In the data rows, 128 means zero.
Each row of this table is followed by its label. One hidden rule gives the labels. It looks at one to three of the table's principal directions, none of them among the few with the most spread.
[135 129 123 102 131 112 112 125 102 108 150 113 144 118 152 162 145 111
 120 135 126 143 112 124 142 129 120 151 106 122 115 142 113 156 111] 0
[134 117 161  99 119  99 151 129 104 127 156 164 116  95 134 162 170 138
 110 140 131 146 106 159 125 112 145 121 116  94 144 149 137 119 149] 1
[ 97  97 155 110 136  94 140 153 113  97  91 162  73 128 159 108 129  99
 151 119 142 171 105 127 111 118 124 114 116 128 139 157 130 114 114] 1
[139 156  81  80 134 111  82  94  95  96 153 120 187 118 176 165 156 118
  68 135 134 169 133  95 135 133 136 164 106 160 111 127 145 159 107] 1
[201  94  83  96 138 208 110 108 130 146 127 121 114 181 100 129 120 148
  81  90 111  49 145  92 147 122  74 146 148 148 110 100  61 123 109] 3
[152  90 103 104 129 176 134 132 120 116 139 159 128 159 142 140 167 124
  77 101 114 143  99 119 129 127  82 133 125 133 127 140  94 117 123] 5
[127  83 123 150 143 132 150 129 129  77 111 165  86 143 137 118 160 115
 153 129 126 159 111 146 135 125 102 121 109 116 142 126 102 109 151] 6
[101 154 128 176 140  95 141 134 144 121 123 121 109 129 132 127 141 113
 174 153 139 146 165 146 133 127 132 114 140 120 142 120 153 125 142] 1
[109 149 126 118 128 115 123 123 131 122 102 134 136 128 146 112 120 120
 128 129 140 152 126 117 116 133 138 131 128 142 117 128 151 137 117] 3
[157 137 124 132 125 161 116 126 128 139 164  90 185 138 108 162 130 131
 105 121 104 100 116 128 147 147  99 154 130 119 114 137 105 159 112] 3
[124 120 104 146 131 167 126 137 131 127 144 126 160 149 132 125 148 118
 106 109 112 148 114 120 135 147  89 131 128 129 120 133 121 119 119] 3
[121 127 143 134 153 156 149 189 128 104 130 144  77 193 139 126 169  94
 133 107 121 121 109 133 116 106   4 123 167 120 147 160 123 105  89] 1
[154 140 123 124 127 153 116 118 122 123 174 119 187 117  94 162 155 147
 115 129 106 112 119 153 145 130 102 147 127  97 115 125 133 130 126] 2
[109 148  77 101 129 109  96 100 135 118  99 140 153 129 153 128 132 126
 119 132 146 173 157 112 127 128 166 134 126 162 111 107 151 146 124] 3
[135 113 112  51 129 100 108 111  98 101 107 160 119 123 178 139 152 121
  78 113 148 176 100 103 116 122 130 154  95 151 114 133 127 145 111] 3
[150 120 140 133 135 188 141 140 132 120 117 137 115 167 117 103 111 128
 119 115 111  93 107 112 119 124  77 127 148 132 125 135 101 120 112] 6
[120 154 106 113 127  90 119 126 132 150 122 114 110 134 158 147 140 119
 118 135 151 139 159 117 127 121 140 134 134 149 128 118 140 151 124] 0
[136 159 126 144 126  88 101 100 133 146 146  82 183  92 102 164 107 141
 154 152 127 123 170 140 148 141 182 145 118 115 113 116 145 168 131] 1
[175 138 119  80 123 145 125 127 115 152 131 114  92 156 158 136 112 129
  64 120 140  74 130  80 109 106 111 144 140 172 132 127  99 146 108] 4
[140 155 124 103 135 147 103 142 106 150 151  90 128 154 147 136 120 124
  84 117 125  84 129  86 134 130  81 149 147 148 123 129 118 143  94] 3
[130  51 124 115 120 166 131 130 129 130 116 184 125 132 113 114 133 151
 107  97 110 166  97 134 123 129 143 109 113 119 135 138  95 103 150] 5
[146  91 116  72 128 106 115 122 109 123 124 163  87 123 137 150 142 140
 108 121 138 135 138 127 124  94 150 125 120 136 141 129 112 122 132] 6
[179 123 114 117 124 147 115  93 116 142 144  94 143 118 118 143 103 141
 106 130 120  76 140 104 148 137 146 149 112 135 109 109  88 150 128] 0
[152  93 103 113 127 175 127 116 116 119 139 138 130 145 134 132 145 130
  91 112 113 115 107 112 147 138 108 133 121 134 124 124  83 122 133] 3
[113 130 124 158 126 131 141 135 164 120 119 134 142 142 100 129 145 135
 149 127 125 134 130 164 130 135 117 122 145 122 143 122 144 122 147] 0
[ 90 108 146  91 137 132 147 197  95  94 140 183  96 165 204 142 191  73
  92 108 126 218  62 121  96 106  47 118 129 126 143 203 129 120  86] 5
[133 125 164 141 117  81 143 116 137 155 115 109 106  96 111 135  95 140
 156 145 141 103 149 141 130 132 192 119 121 119 140 127 126 143 151] 5
[133 149 144 134 117  82 117 112 139 160 130  95 151  97 108 153  95 146
 143 148 136 113 162 137 130 132 196 132 128 128 132 124 142 163 140] 5
[126 106 127 110 153 185 141 159 110  35 114 187 126 173 160  93 167  85
 109  97 113 181  53 118  94 116  11 136 121 133 121 167 133  88  81] 0
[158 165 120 162 121 134 128 108 174 176 107  89 136 144  93 115  76 158
 128 135 137  70 181 115 114 131 158 131 156 159 131  93 137 149 142] 3
[182 106 140  34 134 164 132 139  98 105 112 161  87 173 163 133 146 119
  47  90 132 103  68  90 101 107  43 160 128 150 118 154  93 135  80] 3
[116 102 184 165 123  88 162 120 141 159  93 128  57  94  88  96  84 153
 197 146 140  81 154 153 142 132 196  94 128  97 149 107 116 108 175] 6
[ 80 137 110 151 133 109 125 143 145 102 122 157 134 125 128 120 145 116
 167 140 133 181 150 154 116 110 145 101 144 131 147 134 173 102 135] 6
[136 106 150 120 123 123 151 140 127 134 139 152 112 122 116 144 162 139
 125 120 125 138 102 159 126 122 107 128 118  95 133 136 122 119 142] 4
[135 124 114 140 121  81 129  84 152 128  97 123 130 100 115 118 122 153
 135 133 153 137 149 141 131 148 184 139 100 139 129  85 148 131 169] 4
[115 162 114 129 127 147 113 143 124 145 147 102 142 142 140 123 118 118
 116 130 125 108 136 106 128 126 110 128 150 145 124 129 137 129 107] 4
[126 116 144 108 123 108 160 133 126 118 102 163  83 125 154 115 140 112
 126 126 147 148 109 132 105 115 133 116 120 131 133 142 133 114 129] 4
[103 114 107 137 118 124 122 109 152 131  96 147 132 118 114 108 106 142
 152 134 133 143 151 136 130 131 196 104 134 144 135 111 134 119 156] 0
[108 126 105 138 124 114 121 124 133 111 157 146 172 113 122 173 169 126
 142 146 118 177 142 168 144 123 158 118 130 110 139 142 142 134 146] 1
[105 181 122 123 142  91 124 163 113  82 153 113 154 140 185 171 174  62
 141 144 135 195 115 135 112 114  69 149 124 127 115 176 163 163  71] 3
[142  68 176  89 104 138 132 117 111 168 115 165 119  87 100 110  84 176
 106 111 118 120  93 126 116 128 201 111 105 108 128 137 101 117 154] 3
[185 113 153  86 124 128 133  98 109 127 124 126 114 112 115 139 111 147
 102 126 130  75 113 118 131 126 139 149 111 123 118 123  98 142 128] 6
[ 82 120 119 149 117 118 106 117 145 146 107 120 165 107 111 104  93 145
 148 125 127 151 141 128 138 156 193 113 126 138 128 115 145 127 149] 3
[134  80 126 120 130 156 139 129 120 120 127 164 100 135 120 122 145 136
 123 116 117 129 113 135 138 123 119 113 124 113 136 128  96 102 145] 3
[136  96 126  72 119  76 130  92 122 117  81 163  75 107 151 120 131 149
 103 126 163 138 121 122 121 124 183 136  97 152 139 102 124 129 161] 4
[ 65  73 163 182 119 131 172 169 152 120 108 176 115 124 116 104 145 115
 182 120 114 200  85 179 124 144 139  83 122  89 151 164 125 100 160] 5
[131 106 191 145 124 119 169 129 144 167  84 136  73 124  96  86 108 159
 141 109 138  90 109 139 126 154 122 120 126  99 132 109 123 110 157] 3
[139 126 131 122 121 157  97 110 104 182 161 103 150  99  95 127  82 163
 124 133 106  72 160 105 155 130 181 114 139 115 116 113 107 121 132] 6
[169 120 119 100 137 141 139 108 135 116 104 156 106 152 121 127 147 139
  97 112 137 108 135 122 119 119  99 138 138 138 128 116 125 117 125] 1
[ 76 133 134 136 123  71 136 137 134 132 111 137 118 106 149 136 147 112
 167 142 146 185 133 154 134 136 166 115 117 113 129 135 150 140 141] 0
[ 65  95 101 174 118 109 128 161 161 139 129 147 131 121 110 133 142 118
 191 128 123 192 154 176 134 118 171  84 137 116 152 139 140 107 153] 4
[117  89 146 132 117 128 137 119 125 144 123 150 106 100 106 114 116 156
 145 132 123 121 122 144 142 130 179 105 118 107 140 116 110 109 169] 4
[148 201 119 157 150 116 115 130 131  98 170  64 187 146 125 179 161 100
 140 148 122 112 145 141 146 140  51 174 138 116 112 133 153 171  90] 1
[121 148 149 158 127 157 129 165 134 185 141  99 118 144 115  99  83 131
 127 116 119  90 145 102 108 123 110 107 162 135 134 137 135 113 108] 0
[196 105 114 106 134 182 130 128 123 112 167 146 141 150  96 153 161 145
  85 105 106  94 112 139 121 103  60 145 133 116 129 131 108 106 117] 2
[132  81 130 127 109 125 135  83 126 152 110 133 116  84  99 116  92 156
 145 136 126  93 146 132 162 148 232 103 112 120 130 104  90 116 176] 3
[179 153 130 114 137 181 114 124 105 139 172 104 164 147 121 137 132 141
  66 114 108  82 115  96 127 133  59 158 136 127 111 127 121 130  99] 1
[137 115 112 116 144 136 126 119 127 106  79 136  80 162 157  87 116 116
 113 108 145 125 125  87 119 135  94 139 121 163 121 109 112 122 116] 3
[115 124  95 106 130 142 130 139 127 111 100 155  95 159 178 105 127  97
 110 120 141 156 129  94 104 109 122 113 139 174 130 139 123 118 108] 0
[ 92 156 147 124 133 114 140 181 113 100 149 146 128 143 180 134 167  87
 113 130 132 193  86 131  90 109  67 128 131 129 141 177 167 125  96] 4
[152 121 149 114 124  91 122  96 117 162 127 110  98  93 101 138 104 165
 134 140 139  71 163 129 150 129 184 129 122 116 135  98 118 130 156] 1
[ 89 205  79 139 139  83 107 139 140 101 112  87 133 157 197 142 133  67
 152 159 158 169 169 103 118 120 120 142 143 182 119 132 162 177  89] 4
[108 114 103 135 137  99 146 130 150  84  97 145 119 150 149 152 188  91
 162 124 141 191 115 164 145 143  95 141 112 117 117 134 121 151 128] 3
[ 98 139 108 184 127 121 135 103 171 144  67 110 120 131 110  85  71 121
 197 144 139 117 188 122 141 150 200  97 148 149 120 100 128 133 146] 1
[146  90 104 120 121 162 132 114 149 111 106 161 140 146 116 118 131 142
 102 108 122 140 112 130 118 130 134 127 124 148 134 123 111 119 145] 3
[130 112 133 104 132 155 131 151  97 101 162 145 128 132 141 152 166 105
 130 125 108 141  85 141 141 114  77 132 118  95 114 158 101 125 104] 2
[163 156 153 121 126 140 133 149 113 163 184  90 131 135 116 169 141 134
 101 132 116  67 125 131 135 118  80 144 147 107 132 141 116 144 112] 4
[127 121 124 116 126 115 133 131 129 103 132 158 143 128 145 140 164 126
  99 122 134 179 104 141 107 124 115 136 113 133 138 141 150 124 133] 3
[169 115 125 101 126 141 107 115 106 168 155  92 115 134 123 158 115 150
  89 123 120  62 143  99 159 132 130 146 130 132 128 114  76 154 129] 5
[116 155 130 108 132 134 130 160 122 132 147 132 153 156 155 149 173 107
  82 107 128 158 104 124 113 132  59 140 147 131 128 161 158 131  92] 5
Which label does each new row get?
[141 109  87 136 134 195 138 129 135  76 147 165 155 153 118 128 170 115
 123 120 104 143 104 147 131 116  77 122 134 123 124 134 116  95 125] ~ 2
[161  41 135 125 112 173 138  89 141 176  91 153 116 119  73  99  91 185
 109  92 112  91 121 122 153 162 185 113 112 114 122  98  63 112 177] ~ 5
[101 105 131 129 108 103 116 122 123 175 138 126 139  81 113 128 103 149
 138 130 128 140 148 134 139 134 217 101 118 119 135 125 132 118 155] ~ 0
[124 134 126 123 121 160 131 161 133 130 179 136 186 147 114 172 184 125
  92 110 104 148  96 160 128 129  67 134 149 107 136 164 144 125 112] ~ 3
[123 106 116  97 137 116 119 130 104  81 113 157  98 128 169 118 137 106
 128 128 137 169 103 113 115 109 121 134 100 142 124 136 117 124 116] ~ 2
[103 180 128 127 120  74  89 105 113 163 133  73 162  86 150 129  81 134
 126 154 146 129 165  94 134 147 206 138 117 152 118 112 161 165 126] ~ 3
[140 129 123 114 147 155 142 162 110  85 151 143 112 170 161 146 189  90
 106 114 120 146  88 129 123 115  15 146 131 118 125 156 117 122  91] ~ 0
[168 155 131 124 109 175 117  89 140 175 128 103 176 112  84 103  53 172
  97 131 116  48 152  97 118 134 187 124 151 152 114 106 131 128 133] ~ 6
[104 133 106 175 143 108 139 136 166  74  90 130 137 151 131 124 137  86
 190 135 134 180 142 154 119 131 112 126 130 138 128 141 146 139 116] ~ 1
[151 155 111 133 130 173 142 120 145  98 115 127 146 157 131 104 121 113
 112 125 126 103 114 113 108 128  86 138 143 155 116 126 136 120 108] ~ 2
[144 108 151  75 133 114 131 155  95 113 142 155  88 133 155 151 147 112
  98 118 132 133 105 121 107  94  98 129 127 128 144 168 121 121 100] ~ 1
[ 61 132 158 173 134  82 156 175 114 124 152 141  94 108 159 140 167  89
 192 156 130 196 127 164 134 118 129  93 124  83 145 162 146 117 137] ~ 3
[121  64 141 125 120 160 153 137 131 142 105 181  91 131 115  92 128 146
 120 100 120 141 100 133 120 129 135  98 123 115 138 130 104  85 153] ~ 3
[136  57 180 131 111 120 164 109 142 133  82 171  92  99  86 100 103 169
 149 119 128 123  93 160 127 143 187 111 100  98 141 120  98 114 183] ~ 3
[133 137 118 147 123 141 123 117 126 151 142  90 146 121 123 134 106 121
 138 137 119  98 148 115 151 144 150 126 131 129 116 123 106 143 125] ~ 3
[125  98 137 110 117  91 129 107 117 130 142 148 135  84 110 166 152 148
 139 141 127 142 132 166 154 129 190 120 110  96 138 129 123 130 162] ~ 1
[ 93 164 105 192 147 134 131 153 157 127 124 112 132 164 129 115 147 105
 169 132 128 155 162 136 130 135  77 120 154 125 126 119 155 124 118] ~ 3
[139  99 123 132 150 172 141 147 135  94 106 158  87 178 119 107 146 116
 138 106 118 117 117 128 126 116  52 123 147 126 134 131 104 100 113] ~ 1
[120 126 123  94 134 115 132 142 117 131 109 145  90 158 180 129 154 109
  86 111 147 157 116 100 114 127  95 135 130 152 132 139 126 137 111] ~ 5
[148 147 140 117 104  86 114  69 134 165 110 105 156  63 102 117  55 170
 125 151 145  90 169 115 121 137 255 125 114 149 123  99 151 142 158] ~ 6
[157 160 148  88 113  77 107 101 106 155 157  99 163  79 132 170 115 153
  93 147 140 117 134 123 123 125 184 157 104 127 119 127 147 170 130] ~ 0
[101 186 168 149 127  63 128 142 124 133 148  97 146  98 142 148 124 121
 149 162 142 147 137 143 114 126 148 135 127 118 140 143 181 154 125] ~ 6
[ 91 180 160 170 129  71 132 143 135 132 132  98 135  96 129 116 105 117
 175 156 143 141 147 142 109 126 153 121 129 122 138 132 188 128 128] ~ 2
[ 81 119 151 125 133 106 146 161 107 116 123 155  91 130 175 119 163 101
 134 127 136 185  92 131 124 131 102 116 116 111 134 152 134 120 126] ~ 3
[136 171 162 140 108  53 117  80 131 181 138  77 155  50  93 147  73 171
 151 171 146  81 183 140 141 140 254 130 117 118 131  98 162 157 167] ~ 6
[ 58 165 112 188 143 114 147 160 173  60  73 149 144 158 158  84 138  68
 199 136 142 227 116 149  90 132  92 115 134 146 120 149 188 123 104] ~ 2
[117 147 153 150 110  81 123  91 149 192 108  96 132  75  79 118  67 174
 168 152 142  80 186 140 146 144 244 110 136 119 131  90 147 138 171] ~ 3
[149 148 188 111 124 123 133 131 105 182 161  98 135 114 108 145 124 162
  80 120 123  66 115 120 139 149 109 144 140 102 136 132 134 135 129] ~ 5
[161 110  93 101 139 157 133 114 123  99 110 157 102 164 153 126 148 112
  93 114 132 129 131 102 121 115  97 132 132 157 125 128 104 119 114] ~ 1
[ 90 197 166 193 132  97 130 155 127 156 177  55 172 110 122 153 128 110
 169 159 119 117 145 146 151 156 111 133 144  93 129 144 164 156 117] ~ 5
[135 117 127 144 130 107 132 107 153 123  96 115 131 123  99 127 117 133
 162 124 134 120 142 147 143 148 145 137 119 121 119 111 124 141 138] ~ 3
[119 169 122  98 125  75 109 107 119 128 106 112 125 110 168 125 107 123
 116 145 159 142 145 100 112 126 171 144 115 162 119 116 158 157 119] ~ 4
[102 129 148 139 136  76 136 143 126 101 134 140 119 119 140 156 166 114
 152 143 136 175 124 162 130 124 122 128 120 107 149 148 151 137 136] ~ 1
[114 108 161  95 111 118 129 146 105 154 156 138 131 103 127 158 137 139
 114 128 118 130 100 144 137 125 155 118 126 102 138 157 115 135 134] ~ 3
A new table starts here. A hidden rule labels the rows of this table. It goes by one to three of the table's principal directions, not those with the most spread.
[108 101 141 141 134 129 115 119  85 141  96 151 118 155 136 113 147 142
 128 142 137 131 111 123 174 125 151 129 138 134 126 132 156 145 131] PF
[132 136 123 127 127 114 119 131 108 132 150 146 112 135 182 109 131 135
 132 148 152 156 130  97 124 138 147 158 136 108 110 125 124  97  95] PF
[ 98 124 125 143 135 134  90 105 110 146 100 149  91 152 131 102 125 148
 118 170 129 134 152 139 168 118 151 126 136 110 126 107 141 138 136] PF
[112 123 142 121 140 120 140 113  91 124 101 151  82 152 165 111 143 145
 129 129 151 143 108 153 181 140 129 127 121 132 124  94 150 128 129] PF
[129 135 106  93 146  99 138 142 133 136 147 115 103 123 146 120 128 118
 111 105 140 163  93 119  94 157 108 144 127 107 120 128 150 111 118] DC
[101 156 103 173 108 111  64 103 111 153 132 169 167 121 150 110 176 114
 136 193 144  97 125 118 155 110 183 157 155 135 172 156 137  89  96] CH
[ 99 158  94 127 113  95 107 143 190 145 147 116 151  75  79 125 131 128
  92 104 105 103 134 110  90 145 114 145 136 130 136 159 109 130 152] CH
[ 76 133  93 144 121 110  52 129 144 168 112 139 156 123 107  93 146 136
  98 155 123 115 121 101 143 134 164 139 156 110 129 149 146 137 146] PF
[156 117 133 125 119 111 138 148 107 122 143 114 165 130 133 139 164 137
 146 130 120 125 122  93 101 142 135 160 134 127 132 154 111 120  98] CH
[ 89  79 118 119 154 133 110 114 139 165  92 138  79 156  91 111 124 125
  88 121 133 156  93 138 151 118 128  95 120 119 141 140 189 165 161] PF
[ 91  81 110 166 143 145  74 115 146 170 106 186 125 166  67 112 141 110
 102 168 104  90 117 122 136  82 176  86 141 130 160 182 155 159 155] CH
[159 120 153 133  88 147 182 143 137  86 137 120 177  96 100 160 163 120
 145  93 115  73 147 134  93 112 135 114 109 171 139 147  62 118 117] CH
[138 153 123  89 141 126 148 149 154 118 153 119  75 133 157 111  82 131
 112 103 127 150 136 133  99 172  99 117 120 108  88  92 116 116 136] CH
[151 129 123 117 136 137 137 137 135 127 133 106 119 135 118 147 110 119
 119 127 130 138 106 136 129 128 109 114 111 129 150 129 165 137 133] PF
[130 117 123 114 157 116 138 145  74 144 110 123  34 157 139 117  93 165
  92 151 147 180 118 113 148 129 110 136 105  97 111 110 191 144 127] CH
[147 117 150 140 144 165 152 114  77 122  92 123 104 161 132 140 100 138
 160 156 126 125 132 164 176 106 113  99 105 146 137  97 157 147 133] CH
[115 113 123 134 120 127 127 144 174 131 133 138 140 114  76 128 127 133
 104 106 101  98 143 111  99 120 131 112 126 134 120 157  97 150 156] CH
[157 107 161 141 108 155 125 133  88 115 111 106 171 148 133 150 143 137
 147 142 135 125 121 116 170 125 146 129 133 148 141 136 150 147 117] CH
[135 123 134 123 143 152 144 137 107 125 110 128  83 152 137 120  84 143
 125 138 133 138 134 140 148 122 115  97 105 123 104  97 147 141 141] CH
[113 160 105 132 116  91  86 143  92 147 115  99 165 113 133 119 158 148
 118 153 135 124 106 105 150 156 135 172 146 121 140 134 163 122 117] CH
[105 122  97 141 140  95  85 115 110 162 130 157 124 140 140 104 169 129
 125 173 135 139 113 103 124 119 161 162 144 102 151 153 146 107 101] DC
[108  93 139 131 165 167 122 105 147 138 101 164  40 180 117 113  65 128
 104 141 132 153 144 165 160  95 122  61 109 108 109  95 156 164 169] CH
[164 147 164 121  99 151 201 128 200  63 164 113 177  79 124 166 109 112
 167  58 115  95 180 160  79 120  91 104 106 160 101 104  15 114 136] CH
[139 137 139 144 114 141 128 123 111 118 114 123 161 131 122 145 147 114
 144 141 131  93 121 156 145 120 133 111 124 156 157 130 135 121 119] PF
[121  86 141 114 165 130 142  98 114 140 119 163  40 178 165 112 122 125
 122 135 158 188 111 148 148 120 126 113 115 106 128 109 163 126 117] PF
[153 126 135 130 128 136 150 118 115 111 143 144 120 136 151 139 142 111
 150 138 137 126 131 141 114 111 138 127 120 132 144 125 113 102  99] PF
[140 132 139 144 109 119 120 139 127 115 125  95 176 101  81 161 139 148
 122 125 106 111 151 110 130 115 126 154 140 130 138 148 117 159 139] DC
[121 160 114 133 124 115 116 149 149 133 142 113 129  99  94 130  94 141
 107 124 100 112 163 111  96 137 108 139 138 120 106 137 108 138 146] DC
[195 152 160 120 123 143 156 155  82  95 151  77 159 131 154 165  95 134
 167 128 114 138 145 112 118 153 101 154 141 133 108 117 125 130 106] PF
[124 147 118 110 147 113 131 129 116 140 133 123 110 135 165 113 112 123
 136 122 138 152 101 132 132 161 105 138 133 123 116 111 154 114 123] PF
[ 97 118 109 135 132 142 109 106 168 150 116 145 119 126  95 114 126 108
 117 133 119 112 133 154 120 107 135  94 120 132 147 134 125 129 147] PF
[179 103 167 135 121 149 181 136 104  90 132 115 135 132  96 177 133 126
 147 115 108 111 155 137 101  99 117 119 115 146 138 143  99 144 116] CH
[148 100 150 111 143 116 157 115  94 116 131 130 117 152 182 129 155 134
 160 120 153 177 110 122 133 136 126 154 126 115 119 114 127 114  93] PF
[122 145 134 175 100 151  85 116 118 127 106 106 168  99  66 157 114 143
 120 167 103  95 184 128 162  81 147 138 146 136 151 141 130 164 150] PF
[169 135 151  95 129 130 184 173 161  92 150  91 121 123 116 152  83 144
 119  71 108 127 137 123  92 165  74 109 107 132  86 111  99 151 151] DC
[128 143 115 134 114  91  89 152  70 138 131 111 171 119 146 118 171 153
 128 156 129 132 118  71 132 150 161 197 164 107 122 150 140 120  99] DC
[ 91 111 121  92 157 143 146 107 192 136 106 143  61 149 124  98  97 113
 107  87 135 144 113 191 129 143  95  58  97 123 111  81 130 137 171] PF
[120 111 123 119 146 146 136 113 123 136 114 139 110 146 145 108 119 126
 149 131 128 141 121 140 140 122 130 113 118 123 119 106 129 128 134] DC
[123 143 117 119 126 123 128 140 144 130 144 134 134 120 149 112 117 123
 127 115 133 127 119 115 116 148 126 129 132 128 108 126 118 113 129] CH
[ 97 172 105 121 134 111  84 123 117 149 109 107 116 124 150 103 109 145
 113 149 140 145 119 140 174 160 117 144 139 109 122  90 171 128 143] DC
[170 106 168 149 119 176 148 120 102  92 142 151 145 146 143 158 119 103
 158 136 129 117 150 130 131  86 160 110 140 144 125 136 107 128 112] PF
[172 155 140 116 117 128 187 144 117  94 159 116 114 112 169 146 115 126
 149 115 147 131 141 135  97 134 102 133  97 138 118 107  96  87  93] CH
[184 104 188 163 113 177 168 115 103  82 110  94 169 125  77 204 109 137
 165 130 105 109 176 150 159  67 112 115 117 160 151 130 114 179 139] CH
[124 153 113 132 127 129 120 136 120 131 128 130 110 121 125 123 110 126
 115 143 128 113 135 137 124 124 127 120 123 126 127 119 136 118 130] DC
[112 122 125 120 133 120 127 125 113 136 100 109 123 124 119 124 134 147
 121 121 131 141 112 133 161 134 117 135 123 128 131 115 155 149 145] CH
[110 147 103 149 106 139 101 138 147 140 116 118 135  97  71 131 114 133
  92 148 116  91 153 129 125  99 139 111 115 134 145 141 132 138 149] CH
[ 91  79 126 186 144 160  63  89 115 164  83 179 140 168  72 121 137 125
 130 192 102  99 140 131 181  56 183 101 151 128 162 162 157 176 158] DC
[168 135 150 138 100 108 166 141  89  98 139  98 183  97 129 167 174 143
 159 119 128 113 134 108 117 126 122 177 125 151 146 149  99 116  91] CH
[ 94 141  92 104 162 106 108 127 133 157 113 129  58 139 126  84 102 162
 107 144 108 152 136 127 132 151 112 140 124  85 105  93 140 140 155] DC
[118 132 106 175  93 112  72 129 157 142 148 121 229  74  49 161 172 109
 113 144  98  81 148  84  91  83 168 166 168 135 173 213 108 138 125] CH
[135 172 131 128 102 106 126 137 162 107 159 116 162  93 139 140 135 123
 125 109 132 112 149 129 103 152 117 147 139 133 122 126  87 103 116] PF
[113 131 123 101 143 135 151 109 194 126 141 137  77 118 134 123  93 105
 108  85 142 156 119 165 122 134  97  95 108 128 126 103 130 124 155] CH
[139 130 143 161 118 147  95 123  53 138  99 137 144 171 157 123 145 141
 152 198 139 109 124 127 190 126 161 130 136 144 152 127 168 125 102] PF
Which label does each new row get?
[128  95 123  93 163 109 173 133 130 129 138 148  32 143 145 118 113 134
  95  97 153 188 103 122 105 124 106 123  98  98 107 119 149 127 126]: DC
[ 90  97 113 137 147 133  91 114 130 159 103 160  95 154 109 104 129 124
  98 147 132 137 109 128 153 107 154 106 134 113 135 139 168 150 150]: DC
[124 140 106 103 144  91 122 132 125 139 150 133  93 131 167 111 141 124
 111 126 149 167  97 113 114 156 125 160 135 101 129 127 153 102 108]: PF
[106 172  97 119  98 129 125 137 214 121 147 113 135  66  98 123 103 121
  90  98 129 102 154 142  99 127 115 107 105 132 125 114  89 113 157]: PF
[109 148  79 113 147  97 110 146 180 153 170 155  87 115 135  99 101 114
  88 124 133 145 118  99  71 136 124 132 127  92 109 143 127 101 130]: DC
[ 95 111 105  88 142  87 155 135 153 137 144 156  82 109 155  97 154 121
  92  69 160 167  71 109 106 151 126 141 121 117 109 136 136 108 131]: PF
[135 144 121 120 107 108 127 154 147 121 148 106 172  99 128 136 143 129
 116 104 134 121 111  99 113 150 125 147 132 134 126 147 123 121 125]: DC
[ 77 151  92 143 101  96  68 112 172 155 142 142 184  81 123 104 174 112
 111 129 136 114 124 105 119 133 165 163 163 125 145 160 109 102 124]: PF
[122 130 128  99 135 128 126 143 154 129 110  73 159 122 106 123 105 152
 136  94  98 137 129 128 132 170  91 128 133 118  96 100 120 167 167]: CH
[114 132 121 157 104 134  80 119 147 137 142 138 197 106 111 131 147 107
 132 141 118 104 142 103 120 110 170 144 168 132 138 167 108 124 125]: PF
[145 153 150 135 108 143 181 153 171  90 136 120 126  95  75 157  89 136
 118  87  97  67 179 158  94 122  86  86  97 164 108 119  63 143 160]: PF
[161 128 153 137 132 154 147 133  75 108  94  83 147 139  96 166 110 143
 154 142 106 111 142 156 155 111 104 117 118 142 138 108 148 164 139]: CH
[140 121 133 123 122 125 144 133  96 122 137 129 127 124 153 129 144 125
 135 123 144 144 118 109 121 128 140 149 132 129 123 137 130 111 103]: PF
[ 85  74 116 143 139 109  88  92 120 157 109 163 144 135 120 110 190 127
 125 140 139 156 104 102 151  91 179 160 157 105 147 162 142 141 124]: DC
[ 51 127  63 142 141  70  18  99 119 198 122 163 143 123 131  76 196 116
  96 178 141 153  86  87 137 124 193 190 187  81 159 173 180 110 114]: DC
[224 138 189  98 112 157 219 174  96  53 154  56 164 123 160 181  88 149
 182  80 116 137 162 119  97 157  77 135 110 140  73  89  71 134 108]: PF
[133 161 102 103 124  91 134 142 133 130 155 108 137 103 162 116 148 128
 133 119 138 141 113 113  91 166 115 166 127 115 125 123 114  87  99]: CH
[101 133 110 123 118  91 139 113 140 135 130 160 125 111 158 111 191 113
 120 113 168 122  80 143 134 137 138 135 111 148 162 137 132  84 105]: DC
[146 108 126 122 110  99 130 141 122 120 155 122 165 109 124 149 192 116
 116 113 140 138 104  87  90 124 155 170 143 121 152 178 123 112  91]: PF
[149 108 167 112 121 155 218 114 169  81 137 135  94 107 119 158 111 113
 137  61 136 127 151 176 104 104  93  85  86 160 118 105  72 126 139]: PF
[125 102 128 120 157 119 118 110 133 142 131 148  98 163 155 119 130 122
 129 136 145 172 103 127 140 127 129 129 131 105 133 126 158 130 121]: DC
[121  90 130 121 122 152 136 126 169 128 119 123 155 127  85 129 139 116
 129 101 107 110 131 132 105 115 135  95 121 136 128 142  99 148 149]: PF
[169 137 138 112 130 113 140 166 108 105 145  76 162 117 103 159 120 144
 133 110  94 131 144  97  85 147 107 163 148 107 102 137 110 150 126]: CH
[113 143 104 102 157 111 110 140 144 152 143 138  73 152 163  92  90 128
 107 131 137 163 115 120 109 166 111 123 130  93  94 108 149 114 131]: PF
